[[  6.6 -36.7  -2.6   1.4  -8.6  -5.8   3.4]
 [ -4.2  64.9  -6.0  -2.6 -10.3  16.2  -3.7]
 [ -0.1 -11.9   4.9  -3.4 -21.5  20.0   0.0]
 [  3.7  23.8  -7.4   7.0  23.9  10.7   5.0]
 [ -9.1  69.6   4.4  -4.5   7.4   1.0  -2.9]
 [-12.4 -65.7  14.9  -4.9  -4.1   3.9 -13.0]
 [ -4.4 -29.1 -10.7   5.8  32.0   7.2 -13.2]
 [ 17.5 -14.5   0.7   3.3  23.7  11.4  -4.9]
 [ -8.7 -35.4 -10.1 -11.7  -8.0  -6.7  10.0]
 [ -7.3 -63.3   8.9   3.4 -16.4   8.5   9.6]]
:
[[  9.6   8.5 -16.4   3.4   8.9 -63.3  -7.3]
 [ 10.0  -6.7  -8.0 -11.7 -10.1 -35.4  -8.7]
 [ -4.9  11.4  23.7   3.3   0.7 -14.5  17.5]
 [-13.2   7.2  32.0   5.8 -10.7 -29.1  -4.4]
 [-13.0   3.9  -4.1  -4.9  14.9 -65.7 -12.4]
 [ -2.9   1.0   7.4  -4.5   4.4  69.6  -9.1]
 [  5.0  10.7  23.9   7.0  -7.4  23.8   3.7]
 [  0.0  20.0 -21.5  -3.4   4.9 -11.9  -0.1]
 [ -3.7  16.2 -10.3  -2.6  -6.0  64.9  -4.2]
 [  3.4  -5.8  -8.6   1.4  -2.6 -36.7   6.6]]

[[ 15.5 -22.4 -58.9  -4.8  17.9  16.3  -9.7]
 [  0.3   7.1 -30.7  -8.8  -5.7  -0.7  16.0]
 [-22.7  28.0  25.2 -22.2   9.1  11.3   2.9]
 [-50.7  34.9  52.2 -34.5 -12.3  33.3  43.1]
 [ 34.6 -31.7 -33.3  31.7   5.1 -18.2 -12.1]
 [ 36.7 -26.7 -37.6  29.9   2.2 -17.1 -17.1]
 [-36.1  29.2  34.4 -29.0 -12.8  11.0  19.0]
 [-21.5  26.6  15.0 -18.3  -3.1  14.3  14.2]
 [ 49.5 -34.6 -53.3  32.4  16.6 -26.7 -43.2]
 [ 20.4  -7.4 -19.4  21.0  21.5   2.4 -21.4]]
:
[[-21.4   2.4  21.5  21.0 -19.4  -7.4  20.4]
 [-43.2 -26.7  16.6  32.4 -53.3 -34.6  49.5]
 [ 14.2  14.3  -3.1 -18.3  15.0  26.6 -21.5]
 [ 19.0  11.0 -12.8 -29.0  34.4  29.2 -36.1]
 [-17.1 -17.1   2.2  29.9 -37.6 -26.7  36.7]
 [-12.1 -18.2   5.1  31.7 -33.3 -31.7  34.6]
 [ 43.1  33.3 -12.3 -34.5  52.2  34.9 -50.7]
 [  2.9  11.3   9.1 -22.2  25.2  28.0 -22.7]
 [ 16.0  -0.7  -5.7  -8.8 -30.7   7.1   0.3]
 [ -9.7  16.3  17.9  -4.8 -58.9 -22.4  15.5]]

[[-36.5 -38.6 -16.9 -30.8]
 [ 23.2  -9.2  46.8 -47.1]
 [-28.2 -38.4  28.6 -34.6]
 [-55.6 -45.9  37.3 -40.1]
 [ 46.2  46.4  41.8 -49.4]
 [-33.0  49.6  45.3  43.2]]
:
[[ 43.2  45.3  49.6 -33.0]
 [-49.4  41.8  46.4  46.2]
 [-40.1  37.3 -45.9 -55.6]
 [-34.6  28.6 -38.4 -28.2]
 [-47.1  46.8  -9.2  23.2]
 [-30.8 -16.9 -38.6 -36.5]]

[[  3.2  -2.1 -22.0  -3.9  17.2   5.2  34.8 -44.2  55.0 -22.8   2.1 -17.5
   21.8 -10.5]
 [  5.8  -4.1 -22.5  -3.9  15.1   5.2  34.2 -46.5  54.4 -20.8   0.6 -18.9
   22.1 -10.5]
 [ 19.5 -26.7   5.5 -51.1   5.1   5.2 -29.5  14.7  10.0 -48.3  22.4  26.3
    4.1   2.5]
 [ -4.2   4.6  20.3   1.8 -19.6   5.2 -32.8  43.3 -54.9  20.6   2.0  17.9
  -25.9  11.2]
 [ 23.5 -25.3   6.9 -46.9   6.3   5.2 -27.9  15.2   8.8 -49.3  21.3  23.6
    3.9   2.5]]
:
[[  2.5   3.9  23.6  21.3 -49.3   8.8  15.2 -27.9   5.2   6.3 -46.9   6.9
  -25.3  23.5]
 [ 11.2 -25.9  17.9   2.0  20.6 -54.9  43.3 -32.8   5.2 -19.6   1.8  20.3
    4.6  -4.2]
 [  2.5   4.1  26.3  22.4 -48.3  10.0  14.7 -29.5   5.2   5.1 -51.1   5.5
  -26.7  19.5]
 [-10.5  22.1 -18.9   0.6 -20.8  54.4 -46.5  34.2   5.2  15.1  -3.9 -22.5
   -4.1   5.8]
 [-10.5  21.8 -17.5   2.1 -22.8  55.0 -44.2  34.8   5.2  17.2  -3.9 -22.0
   -2.1   3.2]]

[[-32.0  52.4]
 [ 34.6  32.0]
 [-29.6  42.7]
 [  4.2   0.3]
 [-21.3  18.8]]
:
[[ 18.8 -21.3]
 [  0.3   4.2]
 [ 42.7 -29.6]
 [ 32.0  34.6]
 [ 52.4 -32.0]]

[[-24.3  -9.7 -17.1   7.4  -3.5  -6.7   3.7  30.1]
 [-46.4 -40.4 -42.9  18.4   9.3 -18.7   8.1  10.3]
 [-47.5 -59.4 -43.4  25.3   5.7 -31.4  17.7 -11.8]
 [ 20.9  -3.7  15.7  -3.9   0.1  -0.5   1.2 -33.6]]
:
[[-33.6   1.2  -0.5   0.1  -3.9  15.7  -3.7  20.9]
 [-11.8  17.7 -31.4   5.7  25.3 -43.4 -59.4 -47.5]
 [ 10.3   8.1 -18.7   9.3  18.4 -42.9 -40.4 -46.4]
 [ 30.1   3.7  -6.7  -3.5   7.4 -17.1  -9.7 -24.3]]

[[-22.8  43.2 -56.6 -35.8  45.6  55.4  18.8]
 [-43.5 -56.1 -19.2 -53.1  44.5 -25.2  -5.7]]
:
[[ -5.7 -25.2  44.5 -53.1 -19.2 -56.1 -43.5]
 [ 18.8  55.4  45.6 -35.8 -56.6  43.2 -22.8]]

[[-60.3 -42.5  18.2 -43.5  32.0 -42.7 -57.4  61.2 -47.9 -40.9 -61.4  40.3
   56.1  27.1  37.1]
 [-19.1  57.3  50.4  51.2  36.3  50.1  54.3  44.0  28.6  47.9  45.1  38.4
   43.7  20.0  44.1]
 [-50.0  55.0 -44.3 -28.9 -41.4 -44.3  48.2   0.5 -41.5 -11.3  26.0 -20.7
  -51.9   3.0 -52.2]]
:
[[-52.2   3.0 -51.9 -20.7  26.0 -11.3 -41.5   0.5  48.2 -44.3 -41.4 -28.9
  -44.3  55.0 -50.0]
 [ 44.1  20.0  43.7  38.4  45.1  47.9  28.6  44.0  54.3  50.1  36.3  51.2
   50.4  57.3 -19.1]
 [ 37.1  27.1  56.1  40.3 -61.4 -40.9 -47.9  61.2 -57.4 -42.7  32.0 -43.5
   18.2 -42.5 -60.3]]
